In the rows, 128 means zero.
Named turns come first, each shown by rows before and after it. Which turns, in which order, take the first row of each pair that follows to the second? Write the first one first, as in the answered first pair.
turn z_127:
[150  87 133  80 123 125 163 147 137 145 151 125 162 175  80 185  82  96
 172 140 101 186 106 101 161  88 131  98 141] |-> [165 109 110  63 133 137 199 154 133 143 128 166 186 162  87 165 112 111
 136 119 136 175  85 124 156  77 138  99 127]
[109 120 147 110 206 119  86 161 145 124 152  93  97 118  97 110 170  95
 156 156 160 140 178 169 118 103 136 125 155] |-> [120 132 128  99 215 131 106 166 143 121 142 107 112 110 101 100 182 101
 135 146 173 134 170 180 118  94 139 131 148]
[ 79  96 177 124 111 124  88 136 151 143 130 155 106  93 107 116 151 127
 148 163 157 132 115 171  69 173 138 101 156] |-> [100 129 120 115 175 158  86 159 151 167 138  74 121 100 112 155 119  89
 164 184  88 109 128 135  92 136 113 150 138]
[126  97 158 104 118 126 108 128 152 143  92 131  92 165 132 183  77 130
 139 136 135 130 124 151 114 142 111 102 145] |-> [145 129 113  86 153 154 129 145 147 149  82 117 116 158 139 186  82 125
 121 132 127 110 116 150 126 118 103 129 127]
turn z_724:
[137  76 135 151 106 132 131 130 118 105 136 127 132 154  97 145 103 106
 153 137  94 127 148 110 129 120 107 103 114] |-> [132  77 140 155 101 127 122 130 123 105 137 126 120 150 100 144 108 107
 159 136 101 129 153 107 125 126 106 105 122]
[124 163  67 145 145 156 157 119 118 145 137 124 125 120 110 138 139 137
 111 126 128 154 128 122 109 132 107 151  94] |-> [112 153  74 149 129 149 154 110 112 137 142 130 128 105 112 129 129 150
 115 131 136 180 127 130 108 138 115 125 101]
[142 155 104 103 130 137 158 144 126 132 119 146 137 119 126 112 161 129
 105 119 153 102 138 145 130 123 125 141 118] |-> [135 144 105 107 114 132 161 134 117 125 124 153 145 103 130 106 149 146
 105 126 156 124 132 155 135 122 137 111 119]
[ 98  84 191 145  92 103  86 100 131 122 163 120 101 145 115 140  85 118
 207 142 129 160 130 104 126 149 135  91 156] |-> [136 111 171 138 137 122  96 132 149 142 147 103  96 191 110 163 112  76
 195 127 109  85 136  81 128 135 108 174 138]
turn z_433:
[135 135 131 123 123 110 167 137 120 121 136 149 144 124 110 126 143 134
 121 105 145 148 133 153 132 121 141 101 116] |-> [131 139 124 122 126 112 161 136 117 123 140 140 146 112 114 126 135 136
 127 112 139 160 137 150 135 118 138  93 118]
[120 130 150 127 126 153  86 151 125 139 128 111 115 124 130 137 135 109
 162 156 127 111 147 108 154 167  82 163 166] |-> [122 128 155 127 128 150  88 153 127 137 125 117 114 130 130 136 140 104
 160 151 131 101 146 109 150 169  83 169 166]
[ 94  99  99 122 122 108 103 130 144 115 135  93 115 114 128 135  91 123
 158 175  87 117 154 104 168 117 108 162 135] |-> [112  84 120 126 118 101 117 137 150 116 130 122 110 155 113 140 109 108
 144 163  93  76 147 108 164 126 111 185 124]
[100  89 114 103 132 125 163 127 117  99 108 164 137 130 134 103 156 136
  98 125 161 108 119 166 108 162 142 140 146] |-> [ 84 106  93 103 131 134 152 124 113  98 116 137 144  93 145  98 142 150
 108 133 156 143 126 163 111 154 138 122 154]
turn z_279:
[122 162 147 106 121 160 138 156 139 117 131 151 130 100 106  73  91 178
 117 114 134 160 111 100 188 129  70 133 147] |-> [135 138 161 107 114 155 159 150 131 112 132 175 143 124  99  79  84 175
 102 117 130 150  96 111 196 127  86 127 134]
[160 156  89 114 156 166 141 133 128 124 126 109 147 168 118 164 145 101
  99 126 168  64 100 132 118  94 141 155 136] |-> [160 146 103 122 149 157 132 132 133 123 128 109 135 184 111 169 145  93
 107 126 164  56 101 128 115  99 137 160 140]
[138 147 144 109 107 134 158 155  80 145  80 184 136 156 109  93 182 110
 133  95 170  88 143  65 108 117 172 143 143] |-> [131 153 145 114 106 135 144 155  85 148  82 173 126 153 109  91 187 107
 142  96 172  89 152  56 102 122 165 151 153]
[130 144 142 147 110 124 128  90 124  99 142 148 118 133 142  87  67 156
 130 141 159 142  71 159 120 169 128  80 134] |-> [130 135 159 157 103 117 114  91 132 102 146 145 101 148 137  92  69 146
 141 141 158 133  80 150 116 180 123  91 141]
turn z_353:
[106 138 133 133 120 120 119 118 128 145 123 144 104  92 132 114 153 133
 147 104 172 144 146 131 105 148 115 121 142] |-> [104 139 112 127 126 129 134 115 116 140 129 137 126  73 137 114 131 144
 142 116 159 164 137 137 117 130 125  98 132]
[114 101 151 140  67 115 144  81 123 111 112 149 137 118 138 152  89 132
 137 163 128 162 122 139 135 146 170  78 126] |-> [128 127 102 129 112 144 149  96 120 126 115  96 156 111 145 176  70 111
 142 179  82 152 127 117 154 116 155 108 107]
[129 136 134 144 151 114 159 118 134 166  99 140 140 119 140 138 123 145
 116 157 113 132 114 155 114 139 118 137 110] |-> [132 142 135 145 155 116 155 120 138 169  98 137 135 123 138 140 127 139
 119 153 110 122 117 150 112 141 112 149 109]
[120 197  74 135 145 146 104 142 148 135 109  89 108  55 156  83 156 145
 129  94 169 138 152 112  93 120 104 158 148] |-> [115 184 100 141 123 130  99 135 153 130 107 114  97  61 151  70 171 152
 131  85 192 138 151 119  84 134 110 148 155]
Then:
(two turns a pair)
[142 155  11 128 157 202 153 119 114 124 129  52 158 126 121 179  86 169
 111  73  95 131  92 124 189  55 141 151 125] |-> [121 106 146 163  65 129 104 110 160 111 110 158  66 193  93 136 185 170
 119  13 203  82 111 131 126 148 137 169 180] : z_353 z_353
[159 158  66 114 159 164 146 137 114 138 109 112 159 104 146 138 128 125
 119 131 104 130 118 122 154  99 129 147  95] |-> [149 173  89 121 146 152 111 148 139 147  98 119 117 107 145 122 170 120
 132 108 142 111 142 105 126 126 107 180 123] : z_353 z_433
[120 119 150 153 116 114 117 133 139 109 139 144 125 163 114 124 144  93
 109 119 127 103 115 112 115 136 108 116 123] |-> [111 120 153 157 109 112 110 130 141 106 140 147 123 152 117 119 145 101
 113 119 136 116 113 115 110 140 109 107 131] : z_353 z_724
[117 162 100 102 153 136 112 147 117 158 145  83 134  89 148 124 149 136
 143 120 116 144 144 132 151 110 126 119 113] |-> [143 148 111 105 164 136 136 154 118 161 139 103 138 138 134 139 163 113
 125 114 107  97 137 135 156 108 126 150  96] : z_279 z_353
[146 135 127 113 140 139 154 132 124 130  94 127 155 127 124 138 125 123
 105 130 113 111 128 129 117 115 122 130  98] |-> [132 119 139 118 122 129 148 119 117 123 106 129 158 116 124 136 105 136
 111 141 111 141 126 136 119 116 134  97 105] : z_127 z_353
[104 132 154 135 129 106  53 107 143 163 118 117  65 158 144 115 184 144
 154 112 187  91 147 148 104 184  98 151 178] |-> [ 98 175  84 103 147 141  85 106 117 155 108 111 118  79 173  91 172 186
 127 115 201 143 129 173 112 149 110 109 168] : z_279 z_353
[137 170  29 145 172 140  86 115 113 107 118 101 164  96 126 110 163 136
 140 125  93  86  98  55 102 129 104 152 128] |-> [112 127  61 151 116 115 101  80  90  82 127 150 180  72 128  84 142 180
 132 134 122 145  76  95 103 141 140  66 133] : z_279 z_724
[149 173  94 105 148 149 148 141 132 139 107 142 146 105 147 110 165 131
 107 114 147 117 128 137 120 118 113 152 124] |-> [153 111 142 122 116 121 171 119 117 121 122 184 153 148 127 124 141 130
 100 127 140 116 106 160 132 126 145 116 111] : z_724 z_279
[140 143  96 136 144 137 150 120 123 137 111  87 153 127 127 149 107 101
 147 135 110 114 133 138 133  65 132 155 116] |-> [102 141 133 152 105 111 101 107 138 134 116  86 110 105 132 125 124 117
 177 127 142 143 159 126 106  98 123 139 156] : z_724 z_724
[ 97 152 103 130 147 112 139 129 106 138 156 144 117  73 135 134 116 157
 119 138 123 204 135 142 159 108 137 111 146] |-> [107 167 127 137 159 109 108 154 139 157 147 132  71 114 124 145 157 122
 133 113 132 140 163 112 137 132 103 185 159] : z_353 z_353
[152 135 129 152 166 133 125 144 162 167 164 126  96 120  84 138 148 123
 110 133 144  97 153  77 109 162  89 159 143] |-> [142 148 121 143 154 133 134 139 160 162 156 152 102  89  93 109 166 148
  94 119 177 119 147  94  99 164  96 137 149] : z_279 z_353
[118 160 135 141 123 133  82 135 134 139 142  70  97 108 137 138 115 121
 161 145 120 135 157  96 103 131  99 177 133] |-> [155 181 109 115 139 153 144 148 124 131 108 136 134 118 138 115 160 134
  97 110 164  95 122 133 103 116 114 193 105] : z_433 z_127
[106 141  95 140 112 143 127 117 152 140 127 157 151  59 141  78 149 186
 169 129 190 186 193 133 116 164 137 138 151] |-> [160 148  50 120 171 179 190 138 137 145 118 154 203  99 133 109 137 156
 127 133 144 129 165 140 149 119 144 179  94] : z_724 z_724
[139 136  73 104 147 162 168 160 119 125 106 127 167 102 157 121 121 134
 112 139 122 127 117 144 143 104 139 108 109] |-> [103  79 161 140  81 110 121 132 133 113 124 153 114 125 141 113 122 140
 148 142 144 147 131 142 124 155 147  74 145] : z_127 z_279
[115  97 121 134 143  87 139 139  62 115  98 143 145 108  94 153  99 186
 140 142 112 148  54 187 158 145 166 102 144] |-> [125 114 114 126 146  92 150 147  67 116  83 165 148 108  95 139 130 189
 123 120 138 131  52 195 150 146 167 115 142] : z_353 z_127
[158 123  94 128 147 157 146 133 122 133 127  84 167 130 130 144  98 120
 121 140  88 141 119 129 148  90 134 142 100] |-> [129 117 157 141  85 119 112 123 145 121 110 150 114 120 130  94 163 148
 124  98 180 145 129 142  98 144 132 126 144] : z_127 z_724
[124 101  90 125 119 114 213 101  99 105 136 117 161 122 122  83 118 177
  99 154 148 135  80 173 187 110 197  88 115] |-> [144  83 112 143 149 114 187 119 117 126 150  70 130 195  97 137 105 117
 129 166  84  67 102 124 198 114 168 159 105] : z_279 z_127
[115 131 177 131  94 113  86 141 142 140 126 157  95 161 149 108 212 138
 188 113 140 123 136 120 123 142 121 136 166] |-> [144 181  98  98 152 161 128 165 129 151 110 136 143 138 165 116 216 134
 155 109 124  99 121 124 142  98 116 164 131] : z_279 z_724
[123  58 114 118 144 142 166 150  91 104 169 149 170 156 104 159  85 122
 148 143  68 126 117 110 167 106 167  71 107] |-> [130  42 150 128 128 125 160 152 105 103 162 179 147 195  89 155 113 112
 145 125  87  92 119 109 154 126 164  91 112] : z_433 z_127
[119 131 143 124 132  80 173 112 141 159  89 113 124 175 121 120 141 121
  72  99 120 102 132  89 151 134  73 152 108] |-> [ 89 112 162 132  92  62 160  87 131 146 101 124 124 139 130 100 124 152
  84 108 138 161 130 104 145 144  88  95 125] : z_724 z_724
[105 163 119 127 131 131  65 142 168 130 149  72  88 103 154 120 130 113
 173 129 121 130 185  86 105 141  64 154 174] |-> [128 126 150 140 132 116  78 146 168 129 155  90  85 167 133 148 127  87
 168 132 100  83 178  83 112 146  71 178 154] : z_433 z_433
[151 161 117 126 150 129 114 155 141 144 138  91 112 159 103 144 100 101
 151 131 108  82 120 105 130  94 102 166 121] |-> [166 129 140 126 131 116 154 144 130 128 132 152 131 185  91 139 105 112
 121 125 125  73  90 136 133  97 133 143 102] : z_353 z_724
[ 99  69 135 151  88 102 130 105 158 103 105 131 154 130 114 151  95 105
 143 136 132 141 113 180 160 105 132 106 124] |-> [118  99  96 128 114 126 157 119 152 105  90 136 182 117 125 144 108 110
 116 126 139 131 102 190 165  85 131 121 106] : z_353 z_127
[111 107 155 143 155 155 121 145  97 140 133  87 109  86  85 120 177 145
 142 100  93 126 157 119  85 143  99 133 171] |-> [121  93 133 133 162 164 160 134  71 129 139  99 154  78  85 126 144 158
 119 117  74 146 129 146 109 115 124  94 144] : z_724 z_724
[151 113 141 153 149 157  80 150 135 140 136 130 135  50 103 163 110 155
 129 118  80 167 107 121 131 108 147 144  73] |-> [154 131 129 144 154 163  84 157 138 139 122 143 136  36 109 147 133 164
 116 101 106 161 107 129 122 109 146 153  77] : z_724 z_127
[151 180  79 153 158 134 127 110 118 115 124  59 162 105 124 139 121 104
 126 166  97 103 123 106 135 149 116 154  72] |-> [155 149 147 171 122  99 116 109 142 108 116 119 122 160 101 128 170  95
 122 138 138  58 127 109 109 188 115 174  86] : z_433 z_353
[162 157 149 132 158 136 107 162 138 155  90 136 138 142 142 109 195 120
  90  99 142  58 137 102 103 149 115 174 140] |-> [161 164 111 115 158 152 145 152 110 140  87 154 188  95 158  91 175 157
  60 105 151 103 110 136 115 124 142 119 120] : z_433 z_279
[130  81 151 164 115 130 106 109 124 134 147  99 148 117 130 156  84 128
 145 162  85 154 131 135 137 142 139  76 150] |-> [122  85 175 171 101 117  82 112 139 137 141 109 115 125 128 144 114 128
 156 148 111 144 146 125 117 164 128  94 169] : z_724 z_353
[132  96 158 135  99 115 143 117 121 115 127 169 134 142 121 112 138 138
 104 120 145 120 123 140 120 134 151 113 118] |-> [152 130 109 120 143 147 159 136 116 127 122 135 157 136 128 125 133 123
  95 122 116 100 122 130 132 106 142 144  99] : z_127 z_127
[169 102  77 129 131 117 140  99 135 185  82 141 127 160 124 122 115  84
 102 101  97  73 103 131 142  94 127 158 122] |-> [157  75 104 133  96  98 145  82 127 169  83 181 129 152 121 104 117 107
  98 100 127  98  92 153 135 108 150 114 132] : z_353 z_353
[120  86 100 149 119 137 159 123 113 104 127 168 154 149 122 165 122 151
  74 168  64 158 154 155 148 108 135  40 102] |-> [114  71 132 168 115 122 128 126 128 112 139 143 120 184 112 184 116 126
 105 175  40 139 174 129 147 123 119  64 114] : z_279 z_353
[126 149 105 124 152 143 118 125 131 144 129 135 108 123 135 136 153 130
 134 122 121 114 120 128 112 160 129 153 144] |-> [121 139 117 132 144 134 110 121 133 143 136 130  98 129 133 139 146 127
 144 128 117 120 122 124 112 162 129 146 150] : z_127 z_127
[161 181  96 113 119 101 187 184 138 138 193 113 136 159 129 112 169  40
 130 140  69  37 178 143 113 104 137 146  95] |-> [142 169 135 114  65  75 186 171 140 123 182 183 121 139 131  65 207  76
 115 112 145  57 169 174  84 136 153 108 120] : z_279 z_127
